Each row of R is roughly a mix of the hidden directions of one of a few groups.
R, 111 rows:
[[-23  13 -25  13   7  21  -1  31 -28  34  15  -4 -13   9]
 [ 31 -25  22  37  -1 -19   3  -5 -26 -23   7   5  11   7]
 [ 21  -2  -7  21 -35 -42   1   0 -23 -15 -23  12   8   5]
 [-11   6   3 -55   6   6   0 -35   4  -1 -25  -8 -11  11]
 [  2  46  -2 -25  23  15  20  12   5   4  19  24 -10 -17]
 [ 12  -8   9 -12  32 -43   8  -2   4 -17  -1 -22  13 -33]
 [  9 -19 -27 -11 -14  26 -23  36   5 -16  28  -3  10  15]
 [  1  -2 -19 -12 -44  -9 -12  -6  13 -26 -12 -21 -13 -33]
 [-17 -21  21 -20 -18  34   2  15  23   2 -11 -15  35  -3]
 [ -9  -8  12 -15  -8  55  11 -16 -14  20 -11   8  23  -9]
 [-17   6   1 -15  20  -9  27  20   5  36  44  -9   2   4]
 [ -7   8  27 -12  38  -6  -9   7 -26  35   8  24  14  10]
 [-11  11  -8  -2  -3   9   3 -53   3  14   3  -8 -37 -23]
 [ -4  -2  19 -16 -30   3 -33  31 -22 -21  -4   4  29  -5]
 [ 21  36  28 -26  -8 -18  12   9   4  -9  -3  35  -9 -14]
 [  7  33  17  21   4 -21  -9 -24 -25 -14 -14 -33 -13  13]
 [-25   3 -22 -32  33  37   0  10 -16  -6   0   0  18 -13]
 [ -7   7 -13 -66  19  -7   0  -5   4  10   0  13  12  -1]
 [ -9  -1   4 -22  24  19  -5 -33 -16   1 -37 -25  -6  23]
 [  3  13  -6  13  21   6  -3 -43  -7  27 -18  24 -32   7]
 [-18  53  -9   0  -4   5 -15  17 -13  13  26 -15  19   2]
 [-23  23  -3  11 -33  25  10  -3  -5  32   5  19 -21  24]
 [  5  -2 -10 -39 -34 -14  17 -12   0 -12  14  34  13 -19]
 [ 10   7  -4 -24  13 -52 -21  18 -16   6  -1   6  -1 -27]
 [ 33 -24  24 -18   5 -29 -23 -21 -12 -16   9  -4  21  -1]
 [ 12  12   6 -24  21  -7  31 -25  22 -19   2  20  -8  33]
 [-23 -13  -3 -19  46  34 -12  -5 -10  -7  -8 -25   4   7]
 [ -9   3  -4  41  -3  37  11   9 -24 -33   4  -1  -2 -19]
 [  9 -17   6   7  31  -5   6 -15  21  -8  53 -11 -17   7]
 [-14 -16  -3 -58  -3  14  -3 -17  11  23  -4   5  19  -1]
 [ 22   9 -22   1 -12 -48 -17  26 -13 -20  -7   9 -10 -10]
 [ 14 -38  -4 -29  -6   1  21  -5  34  -4  -4  33   9  -5]
 [-42   7  24  20   4  12  -9   4  27 -12  30  13  19  -2]
 [ 18 -11 -49  -5 -22 -10  -5   9  26 -17   1 -13 -23 -12]
 [-32   4 -19   4 -12  23  -6  37  21  -3  21   6   4 -31]
 [  0 -19 -13   1 -37  39  -5  21  22 -22  -3 -10  15  14]
 [ 39  14 -11 -33  21   2  18 -11   7 -22 -22  -2 -19  11]
 [  0 -10  13  17  36  19   7  -5  12 -33 -20  -2 -39   6]
 [-28  39  -7  12  -4   9 -20  23 -16  18  28 -14  17  -2]
 [ 11   8  -3  -9  -8 -12 -46  -4 -23   3 -33  32  -9  -6]
 [ -5  -7   7 -14  51  -1  21 -20  13  33  16  -9  -2  -9]
 [ -9 -15  27   2  18  21 -17  35  27  20  25   0  11 -13]
 [ 21 -26  15   4 -25 -18  -7 -13 -14  29 -26   5  29  18]
 [ 31  34 -15 -31  -3 -23  10 -14 -23  10   0 -11   6  22]
 [ 30 -19 -20  -7  33 -28 -10 -11  15 -20 -15 -11  -5 -24]
 [-10 -17 -18  14 -16  -4  -2  34  10 -14  39  16  16 -28]
 [ 23 -28 -25  10  -8  27 -11   5  21 -41  -4 -12   6  10]
 [-18  -4 -30   0  37  28  -3 -13  -7  24  -2 -30   3  18]
 [ 12   2 -35   3 -45  -2 -24   3   0 -28  -5   0 -23  -9]
 [ 32  10   7   0  10 -14  20 -27   8  42  24   7  -3  21]
 [ 20  -8  13  16 -19 -29  -5  19  26  38  23  13  11   2]
 [ -5  19 -22  -1 -41 -13 -14   7 -20 -16  31  -5 -25 -12]
 [-26   7  33  -7  10   3  32 -17  15  38 -19  -4  10  -5]
 [ -3 -11  14  13  19  53  13 -15 -31 -15   1  -4  11  -5]
 [-13  35 -24  17 -20  15  19   9   5   8 -33 -16 -23 -10]
 [-17  -5  31  -4   8  48 -11 -12 -10  20  -5  15  19  20]
 [ -6  19  16 -13  27  20 -14   6  33 -35  24   9  16  -5]
 [-22  -3  -9 -11   9  21 -11  -8 -28 -25 -46 -19   3   4]
 [ 15 -10 -18 -26  -1  -4  44 -13  16   8 -15  26 -15  22]
 [  3   5 -15   8  22 -50 -19  28  19  -6  12 -12 -14   9]
 [ -5 -14 -11 -28  -2  31  12 -13   2  38  20  13  31  -6]
 [ 17   2  24  33 -11 -30 -10  -5  -5 -20 -29 -14 -22  18]
 [ 19  -1 -16 -17  30 -40 -16  33 -10  14  10  16   1  -1]
 [ 24 -29 -24 -22  15  11  28   4   0   6 -22  16 -30  11]
 [ 27 -14   3 -15 -29 -23 -28  -3 -11   4  -2 -13  33 -27]
 [ 33 -30 -17 -18 -29 -16  -8   3 -16  18 -20  -7  11 -23]
 [-31 -12  12  52  -4   5  -1  -1 -11   4 -17 -12 -28  -4]
 [-11  -6  31 -19  34 -15  15   7  -4   5  27 -22  27 -18]
 [-28   8 -22  16 -42   6   8  18   3  33  -8  -1   8 -19]
 [  3   1  16  22   0   9  -7 -17  17  44 -18 -27 -15  27]
 [-20  19 -17  -9  -1   2 -10   7  39  45  -1 -17 -17   8]
 [ 13  -8 -12 -20 -13  -2 -42 -16   2  -7 -40   9  -9 -26]
 [ 12  16 -33  39  12  -1  23  -1  -9   0  39   2  -9  -1]
 [-11 -34 -26  -2 -45 -30 -11 -10  12  -2  -2  -7   8   3]
 [  3   7  -2  37  -1  31   8 -42  -5 -12  -9   8 -22  21]
 [-30  33  12  12 -37   3  20  -4 -16  21  14   7 -17  10]
 [-13  -6  24  11  19  13  38  20  12   9  18 -10  29  25]
 [ 18  -5 -15  16 -13  -4   6  -3 -23   7 -45 -26 -32 -10]
 [  5  12   9  42 -31 -30 -10  16  16  -5 -15  -7 -25   4]
 [ 28 -18  -2 -42  21  12 -10   9  21 -20  15  18  18 -10]
 [ 12   6 -16  16 -35 -52   0   6  18  -4  12   9 -14  -1]
 [ 12  -5 -25   7 -25 -12   6 -18  29 -17 -38 -11 -20 -18]
 [-19  12  12  11 -16  37   2 -10  -4  32 -16  27  -6  30]
 [ 19 -22  14  45  -3 -14   3  10   4 -16  41   4  -1  -5]
 [ -3  29 -40 -23 -20  14  18  24   5  29   0   5   7  -4]
 [ -4   0 -12 -33   1   8 -36  25 -17  28  26  19  -1   3]
 [  2 -47  16 -13  22   0  11 -10  15  -8  18  34   0  16]
 [ 13 -50  -5 -16 -28 -17  12  -8   9  17  -8  22  14 -10]
 [ -5 -23  13  35 -12  -3 -18  15 -21 -36 -28 -13   5  -1]
 [ 21   5 -21 -14 -25   0  26  -7  23  -5 -45  -2 -12 -15]
 [  7   5   0 -25   0 -17 -50   7 -35  -4   6  15  -1 -20]
 [  0  10  17 -50 -14   1   7 -32  -3 -13 -30  10  -8   1]
 [ -8 -35  19  36 -11  11 -24  15 -11  -4 -26 -18  17   4]
 [-34   0  19  17  -3  -3  29 -20  33  -6   8  26  -3  21]
 [ 20 -36  -2   7 -31 -25   9 -18 -12  12 -34  -6  -8 -10]
 [-21  19  23  -4   7   5   5  -7 -12  51 -12  28  -3  14]
 [-39 -24  24  45 -18  -9  -8  -6  -2  11   8   3   4  -4]
 [-19  -7  11   1  -8  12  42  11  25  -3  25 -34  18   0]
 [-16  -3  24   0  13  20  17  29  -6  14  30   0  30  28]
 [ 38 -46  -6 -27   1 -14 -11   1 -22  12   1   5   8  -4]
 [  7 -21 -14 -27  35  -4   5  27  28  33   3   2  13   4]
 [ 30 -37  -3  -8 -16 -24  20 -23  -7   6 -32   4 -14   3]
 [-14 -14 -13  52  -4  18 -10  -2  -5   5 -13 -35  -8  13]
 [-34 -20   4   5  13  19  17   8  27   5  26  36   1  13]
 [ 10  19  13  32  18  18  14  15 -26 -38   8  10  -8 -16]
 [-24  15 -46  17  15  -4  -5  26  -7 -29   5 -12 -10 -11]
 [ 15 -16  -5  -5  37  22 -26 -41 -10 -15  12  -4 -10 -12]
 [  3  -4 -12 -29  -1 -31  -3   3  37  27  35   8   0   1]
 [-28  46 -10  25   3  13  19   3  -4   6  -8 -12 -25  17]
 [-21   6  36   3 -19  33 -15  22  13  -2 -31  -2  -6 -16]
 [ 18  20   6 -18 -20  -8  16 -11 -34 -17 -31  30  11  -6]]
One row of each group comes first, with its name. Which group is each row after those in?
[ 10  40 -24 -33 -15   9  20   4  32  -4  -9   5  12  -6] : G
[ 15   5   1  16  23 -20 -10   2  15  50   1 -18  -3  30] : F
[  7   7  32   9  31 -44  10  -1 -19 -11 -16   1  18 -12] : W

[ 11 -28  12 -37  26 -13   0 -23  15   5  34   0   6  11] : F
[  6  29 -17  35   3  -2  19 -14  14   2  24 -12 -38   8] : F
[ -2  -8 -22   7 -52 -28   1   3  25  15  15  11   2  -8] : F
[ 24  35  -1 -16   5 -45   7  17   9   8   9  26  -8  -2] : F
[-11  -9  27 -21  33  26 -16   4 -16  24  18  10  25   9] : W
[-20  12  25   1  16  16  15 -25   0  47 -16  18  -4  12] : W
[ 13  28   2  12 -15  -3 -27   2  -9 -16 -26 -39   2 -29] : G
[  2  10  14 -18 -17   4   1 -37   3  23 -42 -12 -14  22] : F
[-39   3   8  28 -14  -6  34 -17  16  13   0  18 -11  23] : G
